A single turn carries every row of the set below to another of its rows. Some are shown first; where does it send the rows asked next?
k_125: 18  4  -9  -11  -35  -17  -5  37  0  27  23  -8  38  21  30  4  -21  31  -35  -2  8  -9  -39  -16  2  -29  -70  11  -18  -6  -26
k_171: 39  14  -10  10  -23  -2  0  27  -21  7  -10  -5  -26  5  57  0  19  -41  -29  2  4  15  -3  -18  32  -16  -22  -31  -13  -4  -14
k_462: 55  -20  10  17  -16  -32  -4  33  10  10  -5  -3  4  35  17  -20  22  16  -21  13  16  9  -48  -11  1  -3  -64  -25  -49  14  -4
k_74: 48  6  21  -12  -30  -22  -31  25  -4  -37  5  13  19  0  48  3  -14  46  -2  14  -27  -14  -56  -3  25  7  -36  -48  -36  -13  -16
k_736: 17  -10  -3  2  -4  -37  -34  17  10  10  -15  24  13  10  53  35  18  38  -17  -4  12  8  -16  -18  64  -2  -22  -8  -10  17  -19
k_110: 25  20  0  4  -7  23  21  15  -27  1  11  7  -32  27  53  26  15  13  -35  -15  -7  -11  -15  -27  16  0  -3  -4  -27  13  -33
k_890: 17  13  20  -30  -42  -18  -10  30  -25  -28  0  1  -4  -4  30  20  30  -1  -23  51  6  -1  -35  3  -1  -4  -5  -14  3  -45  -24
k_980: 51  -21  6  5  -27  -7  -37  -1  5  19  -9  6  13  15  11  1  33  35  -17  27  -7  0  -14  -36  10  17  11  -3  -15  16  -3
k_128: 58  53  0  -18  -13  -3  -3  17  -8  -19  16  17  -24  7  38  -4  -7  12  -9  4  -18  2  -16  -15  36  -4  -14  -26  -29  7  4
k_977: 22  -13  6  -8  21  -20  -38  20  23  1  -11  2  -4  36  21  33  5  40  -19  7  11  10  -1  -20  42  -11  -31  -12  -3  10  -20
k_336: 19  20  49  -23  -7  -32  -21  25  -12  -53  -1  -2  -13  22  40  29  22  5  -15  31  -3  10  -44  13  14  0  -18  -30  -21  -28  -35
k_275: 19  22  23  -31  -23  -32  7  1  -21  -9  -7  11  3  34  45  26  -2  8  -41  53  3  3  -39  17  16  -29  -8  -4  -1  -35  -44
k_596: 35  -6  62  -10  -19  -23  -26  10  -24  -21  -11  2  -17  41  39  8  16  18  -28  35  -13  1  -50  -8  -6  -17  1  -23  -3  -24  -22
k_342: 40  29  -8  -25  -30  -42  25  0  7  22  17  -5  -19  20  47  12  9  4  -36  13  -22  4  -17  -34  20  -10  -3  -34  -33  15  -27
k_140: 43  -6  10  3  -40  -17  -26  41  -9  6  -7  19  20  15  44  -17  5  35  -16  -12  10  -10  -53  -20  19  -29  -62  -7  -28  17  11
k_308: 40  -8  2  -43  -30  -30  -7  4  -4  2  -11  -18  10  31  29  1  -9  32  -45  46  -21  -14  -30  -3  3  -27  -34  -53  -31  -13  -27
k_37: 31  -10  -3  -23  -78  3  -5  21  -16  6  8  -8  28  20  35  28  6  49  -3  16  -12  -18  -61  -13  17  -28  -8  -15  -10  -25  -17
k_478: 58  -23  -3  3  -45  -1  -6  42  -10  -23  -34  3  -21  3  48  12  29  13  -16  42  32  10  -41  -6  18  -9  -44  -15  -18  -28  -17
k_826: 31  -2  -4  1  -22  -6  -40  9  18  7  14  -8  30  -1  6  15  16  16  -13  24  -8  3  -4  -17  10  35  -2  -7  -20  -2  -21
k_607: 56  -20  29  25  -16  -8  -13  14  -10  -2  -10  4  5  54  57  19  -33  25  -28  22  14  14  -52  -15  0  -18  -31  -2  -4  -26  -46
k_860: 40  -4  -7  12  -14  0  -41  -12  -3  24  -3  12  38  14  18  -6  -1  22  -33  31  -18  -3  -6  -12  20  10  -2  3  -19  11  -21
k_205: 16  -10  -2  10  -22  0  7  23  -15  -19  -5  -2  7  17  64  48  12  26  -36  20  12  -13  -44  3  14  19  -43  -7  -44  -9  -69
k_169: 42  6  0  34  -25  -11  6  30  -5  21  19  26  32  23  38  -8  -10  37  -20  2  11  1  -64  -6  7  5  -53  12  -36  4  -20
k_91: 27  5  41  -11  -51  -36  -7  15  -27  -17  -10  20  -5  28  58  31  38  22  -9  22  2  3  -70  -2  28  -20  13  -7  -1  -18  -22
k_962: 5  16  33  0  -32  -22  -14  4  -39  -15  2  17  21  13  61  18  12  8  -35  25  -20  -14  -51  16  15  2  1  -12  -17  -18  -49
k_472: 22  1  -21  -3  -25  7  15  39  4  13  11  -16  19  24  1  8  18  17  -24  14  24  -3  -37  7  -8  -4  -59  3  -44  -4  -18
k_401: 25  -1  -20  -19  -7  -19  -20  23  19  19  -5  18  8  8  32  37  3  46  -26  20  29  14  -2  -21  46  -13  -25  7  15  -9  -13
k_293: 27  -1  3  -26  -18  -23  -11  48  8  -7  6  -13  3  14  23  0  22  38  -37  0  7  -19  -26  -17  -1  -6  -79  -20  -46  12  -11
k_79: 37  30  7  -9  -42  -2  -1  14  -5  8  21  -21  -4  35  31  19  -1  -9  4  -25  -15  12  -31  -25  28  -25  5  -21  -13  3  -10
k_469: 53  14  22  14  -8  -18  6  27  -1  3  25  5  -28  22  59  10  -18  1  -23  -10  1  24  -18  -49  1  7  -12  -15  5  -14  -22

k_890 goes to -> k_336
k_110 goes to -> k_342
Now find these:
k_478 goes to -> k_74
k_462 goes to -> k_140
k_860 goes to -> k_401

A single turn carries every row of the set below to another of its rows. Some are shown first; where does it send the rows asked next?
k_859: -10  -28  11  -11  -6  -17  -20  2  -41  -21  -14  -24  -4  -13  8  -11  15  31  20  -30  -31  -18  38  11  7  3  12  6  13  -2  -9  -17  -34  10  -24  -21  -36  -20  27  -11  1  18  4  -23  34  -22  22  4  -35  2  1  34  6  15  28  23  5  6  -4  -31  5
k_407: -43  0  14  -38  3  -26  -11  60  2  -3  -11  -1  4  -28  39  19  31  19  42  2  -6  1  39  -9  -7  28  3  4  19  -21  -43  -23  -13  -28  -27  -7  5  -24  34  39  3  -11  4  -25  -7  -27  14  -13  3  -4  27  28  22  17  26  43  10  46  -41  0  21
k_346: 1  -20  16  -43  -17  -47  -9  11  -11  3  -1  -7  -34  -4  15  -19  28  11  64  -11  11  -5  33  -45  -14  43  -2  -21  16  -46  -27  2  4  -11  12  -24  -37  17  -5  17  -34  41  -17  20  -17  -21  -3  29  -4  18  6  6  47  3  38  -7  5  0  -24  -57  -16
k_115: 2  -5  -12  11  -11  -9  11  2  7  10  15  -20  -27  -19  44  -9  21  1  30  14  -16  -42  39  -44  -14  27  -14  20  -16  -14  -2  -6  -26  -2  13  -24  16  -9  31  45  14  21  -28  -10  -8  -6  8  7  -5  -17  14  26  33  -18  8  -4  28  33  6  23  -2
k_355: -20  -32  14  -12  16  -16  7  39  3  -22  -9  -37  -6  -27  21  -6  12  42  36  -6  -34  -28  10  -12  -29  46  9  -12  52  -15  -32  -18  4  -31  -5  -34  -32  2  29  -11  13  -16  -22  -24  7  -24  38  -29  -42  4  26  26  27  24  11  3  -6  37  -17  -2  16
k_629: 5  -6  -10  15  -20  -9  11  -5  6  10  13  -13  -29  -28  34  -2  14  0  45  7  -19  -52  37  -41  -20  15  -18  24  -3  -1  -2  1  -22  -9  11  -21  21  -25  24  37  2  19  -24  -9  -12  -22  10  15  5  -10  8  26  23  -14  6  -17  18  30  12  20  10
k_946: -8  -26  -7  -15  8  -46  -3  44  -18  -13  11  6  -24  -30  8  -42  41  16  41  -10  -1  -3  28  -16  -18  25  -6  -16  19  -27  -21  -9  -19  -37  3  -29  -5  -53  31  -22  3  33  31  -26  12  -25  -9  24  -10  2  6  33  -18  31  3  25  -21  21  1  -7  23
k_941: -22  17  24  0  -9  -7  -24  26  22  -14  10  -39  -17  -42  53  -30  54  17  30  -19  -13  3  30  -21  -51  4  1  13  26  -40  9  -9  -21  -19  26  -32  -31  -26  34  36  -7  -6  -19  8  -20  -11  9  -30  4  -10  28  9  11  -10  42  17  -14  21  -26  -17  35
k_886: -17  -14  -35  -17  -1  -6  3  24  0  -4  -9  -28  -3  -21  23  -21  31  -12  72  -13  8  11  53  17  2  52  26  -21  42  -33  -45  -15  -12  -8  11  -22  -14  24  -4  3  12  15  -14  -17  -28  9  -9  -2  -5  17  20  10  30  -10  37  19  -12  20  -6  -13  0
k_871: -13  -15  32  -13  17  -30  41  23  -21  -14  3  -27  -23  -26  32  9  12  47  82  -6  4  23  29  -29  -16  24  -1  -24  -1  -12  -62  -1  -41  -17  12  -46  -29  1  39  29  29  8  -41  -18  -19  -19  -17  7  -1  -11  19  18  8  28  37  30  -4  11  -19  -26  3
k_929: -17  7  37  -34  -5  -11  -4  57  -2  -35  7  -27  1  -12  7  13  27  3  49  19  -31  -38  22  -15  -13  29  23  -3  13  -33  -14  21  -7  -13  -19  -45  -12  -2  15  38  -10  12  -9  -3  -30  -32  -13  9  -14  6  1  6  -9  18  45  31  -26  44  -16  -14  31
k_187: -13  0  -3  -6  12  -19  19  30  22  -26  6  -34  -45  -31  33  -8  28  20  44  -31  29  3  18  -31  15  12  -22  -21  38  -38  -36  -1  -41  3  17  -23  -51  -1  18  36  10  -5  14  -3  -2  1  -42  -15  4  -11  -4  2  33  -14  9  0  -9  27  16  7  -2
k_263: -32  -9  -9  -15  -5  -14  -14  11  23  -15  13  2  -53  -12  30  -11  19  4  32  -17  -9  -27  34  -7  -14  35  -9  -46  67  -41  -38  -7  24  -12  8  -32  -27  -41  61  13  4  3  1  -3  5  5  13  32  28  11  34  6  2  29  35  -17  13  -3  15  -7  31
k_144: -18  -28  12  -19  3  -24  -29  7  -40  -17  -15  -33  -6  -8  4  -4  25  34  28  -30  -29  -19  34  6  5  -8  15  0  17  2  -14  -15  -32  11  -13  -20  -34  -20  32  -4  -3  11  7  -15  36  -29  19  6  -30  -4  7  36  10  31  37  24  3  6  -8  -33  -7
k_14: -14  -34  16  -19  16  -17  19  26  -27  -23  -35  -17  -37  4  50  -5  27  -6  50  9  20  -20  21  -46  -27  -7  13  -33  14  -25  -31  0  15  9  -6  -16  -21  -4  42  12  -31  12  -34  18  -4  1  5  -21  -7  22  23  4  22  15  35  3  -14  32  -16  3  2
k_460: -22  0  10  -15  -2  -38  17  -2  -3  -5  0  -14  -22  -5  29  -7  2  29  -2  -27  3  -48  54  -17  -24  49  -27  -33  43  -44  -5  -32  -31  -9  9  -39  -50  -2  -1  26  0  9  5  14  13  6  5  0  -23  -3  19  16  -16  53  33  5  4  18  3  -3  28
k_488: -27  -4  -12  -20  2  -6  -9  15  13  -13  22  11  -57  -24  26  -13  24  6  34  -16  -11  -36  31  -5  -12  42  7  -52  71  -37  -29  -11  12  -2  1  -39  -38  -38  69  3  2  8  -7  1  4  0  5  28  23  14  37  12  4  10  27  -14  6  -1  11  -5  35
k_480: -10  20  40  -9  0  -19  4  18  -19  -1  14  7  -45  -7  66  2  17  26  20  6  18  -39  32  -27  -19  32  -20  -53  23  -8  -14  -4  -1  -32  -23  -54  -32  -35  30  33  1  26  -18  -14  -9  -27  7  -1  -23  17  21  22  -15  11  32  14  -4  7  16  -34  1
k_184: -27  -37  -35  -25  21  -20  -8  13  9  -9  28  -12  -25  -53  31  -7  22  30  10  -31  20  11  12  -30  -8  43  27  -15  29  -31  -31  -21  -7  7  -15  -23  -50  -7  48  -1  12  24  -14  16  -3  -27  -8  -18  20  -13  17  29  -14  9  50  15  -13  20  -15  -2  27
k_440: -34  1  16  -20  3  -9  6  36  4  -51  25  -5  -52  -55  57  13  42  19  23  -30  13  -7  37  -29  -29  49  -8  -8  16  -31  -22  -9  -11  8  0  -34  -70  17  14  13  38  -11  -4  -14  9  -11  1  2  -7  -23  4  14  4  -2  33  -2  -8  -2  -17  -28  -14
k_57: 13  -3  -19  10  -6  -18  14  -2  4  10  23  -18  -41  -21  41  -2  27  -7  40  13  -11  -41  36  -33  -15  23  -6  15  -12  -8  -9  8  -21  -4  17  -24  18  -21  25  46  21  19  -26  -11  -6  -5  5  10  -1  -10  11  16  21  -23  10  -5  26  34  15  17  1
k_819: -42  -35  -15  -19  19  -13  -13  21  -6  -27  -4  16  -23  -12  49  1  35  36  41  20  -34  -7  24  -31  -34  35  -42  -24  33  -38  -39  13  -22  8  4  -44  -19  -17  20  18  10  17  -13  -3  20  -38  9  50  -23  -3  13  12  1  -4  -1  7  -9  -9  -19  -8  26
k_214: 3  -9  -20  15  -11  -13  13  -4  12  9  14  -12  -32  -17  33  -9  17  -2  43  4  -21  -48  28  -32  -10  34  -10  27  -15  -11  -9  -6  -22  -2  13  -25  18  -22  32  48  10  25  -25  -13  -5  -18  2  12  0  -8  16  14  25  -18  11  1  30  27  16  18  5
k_369: -28  0  -3  -5  -8  -7  4  10  17  -17  19  -1  -55  -19  31  -1  20  11  26  -20  -5  -27  34  -1  -11  39  5  -44  63  -38  -40  -14  19  -11  11  -22  -37  -46  69  1  8  2  -4  -5  9  3  4  26  29  8  42  9  10  20  37  -5  11  -10  8  -6  37
k_658: 0  -12  1  -16  -14  21  19  10  -6  7  -9  -38  -17  -52  36  36  3  18  42  -1  4  -4  21  -5  -1  17  15  1  20  -33  -27  3  -7  -29  -10  -26  -20  15  12  24  0  35  -14  -13  -20  -27  -29  23  17  35  -10  -21  27  -15  26  -1  3  -5  9  -21  -4
k_811: -16  7  9  -10  10  -35  33  21  -7  -5  -8  -5  -13  -31  16  7  14  5  48  -42  -16  -10  46  -3  -9  28  7  12  36  -25  20  -57  3  -6  13  -3  -37  -16  11  -1  -2  2  7  27  -15  5  -7  13  19  4  6  57  20  16  37  11  14  37  -29  -8  -7
k_493: -4  -20  22  -52  -20  -33  -15  13  -6  -1  -2  -12  -30  -14  4  -24  23  6  58  -8  14  -8  26  -42  -21  36  -5  -10  17  -42  -15  -4  1  -15  17  -15  -37  30  8  17  -35  31  -20  13  -27  -13  -4  30  -5  28  2  4  44  10  25  -15  4  -7  -25  -58  -12
k_577: -16  -38  -7  -11  -6  -22  -12  1  -47  -16  -17  -27  -8  -8  -2  -4  15  37  29  -21  -37  -19  27  10  16  -6  11  7  18  -5  -16  -17  -21  5  -13  -15  -42  -16  18  -4  -6  8  13  -14  23  -17  17  0  -31  1  6  31  14  35  37  23  13  15  -3  -22  -4
k_536: -37  2  -14  -19  -2  -11  -3  7  20  -5  12  9  -61  -20  26  -9  22  11  36  -22  -9  -31  36  -13  -7  42  6  -44  66  -42  -49  -21  19  -11  18  -29  -29  -38  62  0  5  -4  -2  -6  4  -1  2  24  27  12  40  6  8  36  40  -6  8  -6  8  -7  30
k_510: -5  -23  19  -54  -17  -45  -7  16  -3  3  9  -14  -27  -18  6  -17  37  9  65  -9  7  1  28  -42  -25  45  -2  -9  14  -51  -23  2  5  -18  12  -15  -40  19  5  23  -31  31  -21  2  -33  -22  -2  32  5  14  8  7  36  12  22  -15  7  4  -27  -62  -12
k_641: 25  -30  7  12  -8  -5  -10  37  19  -2  37  -24  -26  -56  5  12  21  39  52  -46  -32  -29  -1  -23  -17  13  3  4  27  -30  -17  -9  -14  -14  -2  -51  -33  -9  12  49  6  16  -8  6  3  -50  -12  0  18  -14  9  24  19  7  17  2  21  -11  -8  -17  22
k_937: -27  5  20  4  -9  -24  9  38  -2  -20  24  -15  -24  -23  46  2  8  18  60  12  -4  18  42  -57  -18  5  -7  5  25  -34  -25  10  10  -11  15  -34  -25  -8  6  33  -3  9  -15  20  13  -48  -37  40  -16  -14  18  29  32  17  31  25  10  45  -2  -57  -7
k_353: -10  14  41  -16  9  -13  14  33  1  6  9  0  2  -28  53  11  36  33  46  -4  -3  -16  50  -21  -44  10  -3  -29  13  -21  -10  -14  -26  14  35  16  -30  -24  4  42  -8  13  -15  -8  -21  -30  6  13  10  -3  -5  14  27  -32  39  -9  -11  26  12  11  13
k_619: -13  -17  27  -48  -29  -37  -16  17  -9  0  5  -17  -21  -12  4  -17  26  10  61  -7  9  -6  27  -38  -23  35  -6  -13  16  -49  -18  3  -7  -30  5  -20  -41  26  4  26  -36  34  -14  16  -28  -26  -2  29  7  13  9  7  48  14  28  -18  6  5  -23  -56  -15
k_936: -20  8  17  -5  -12  -59  -18  16  -19  6  32  -9  -36  -47  32  -17  9  26  49  -19  2  -10  13  -28  -4  -12  -5  -6  -9  -13  -24  -34  -10  -31  17  -12  -43  -41  3  17  -8  10  38  -7  12  -27  8  -13  7  -10  -2  -5  31  39  26  15  0  18  -4  -20  27
k_231: -35  -1  -20  -34  -24  8  -13  9  22  -31  -8  -13  -25  -49  12  -7  25  21  53  -15  -35  -27  29  -29  -12  39  3  9  25  -32  4  28  -64  -18  -3  -29  -29  22  22  6  11  -4  -44  -8  12  -27  5  16  3  -11  10  8  3  11  30  -1  10  49  5  -9  25
k_93: -38  7  -3  -22  6  -25  33  24  -3  -23  -14  -3  -26  -54  24  -3  -7  50  50  -9  -2  -18  12  -47  -24  32  -8  -14  27  -31  -61  -24  -21  -47  -3  -16  -20  -11  26  0  -7  24  -8  8  8  -13  9  16  13  -34  -17  6  -11  22  32  38  14  11  -19  -44  24
k_88: -40  -4  7  0  20  2  -11  35  3  19  7  -19  -31  -2  42  1  21  19  44  -28  7  7  57  -17  -40  47  -2  11  31  -18  19  -34  -8  -16  0  -48  -25  -39  8  15  6  24  -9  -19  14  -13  17  -28  -25  4  0  3  1  -2  31  10  -41  9  -16  3  0
k_432: -29  21  -1  -4  9  2  -21  25  24  0  -5  -11  -41  4  14  -5  24  -14  61  -15  -25  -24  -5  -45  -18  16  29  -15  4  -28  -21  6  -29  -1  10  -25  -7  5  9  29  -12  0  -26  11  27  -12  17  -6  16  11  7  -9  37  -10  22  9  -9  51  2  -35  -12
k_790: -5  -35  7  -13  1  -30  -18  9  -50  -24  -8  -33  -11  -6  5  -8  13  29  27  -33  -30  -27  40  8  11  -3  16  1  11  -5  -8  -22  -36  1  -17  -15  -36  -20  25  -6  2  13  5  -12  26  -20  20  15  -23  1  -5  36  11  24  33  27  10  3  0  -20  -8

k_184 goes to -> k_353
k_93 goes to -> k_187
Now find these:
k_432 goes to -> k_946
k_346 goes to -> k_488
k_886 goes to -> k_480
k_407 goes to -> k_871
k_263 goes to -> k_214
k_510 goes to -> k_369
k_819 goes to -> k_641
k_536 goes to -> k_57

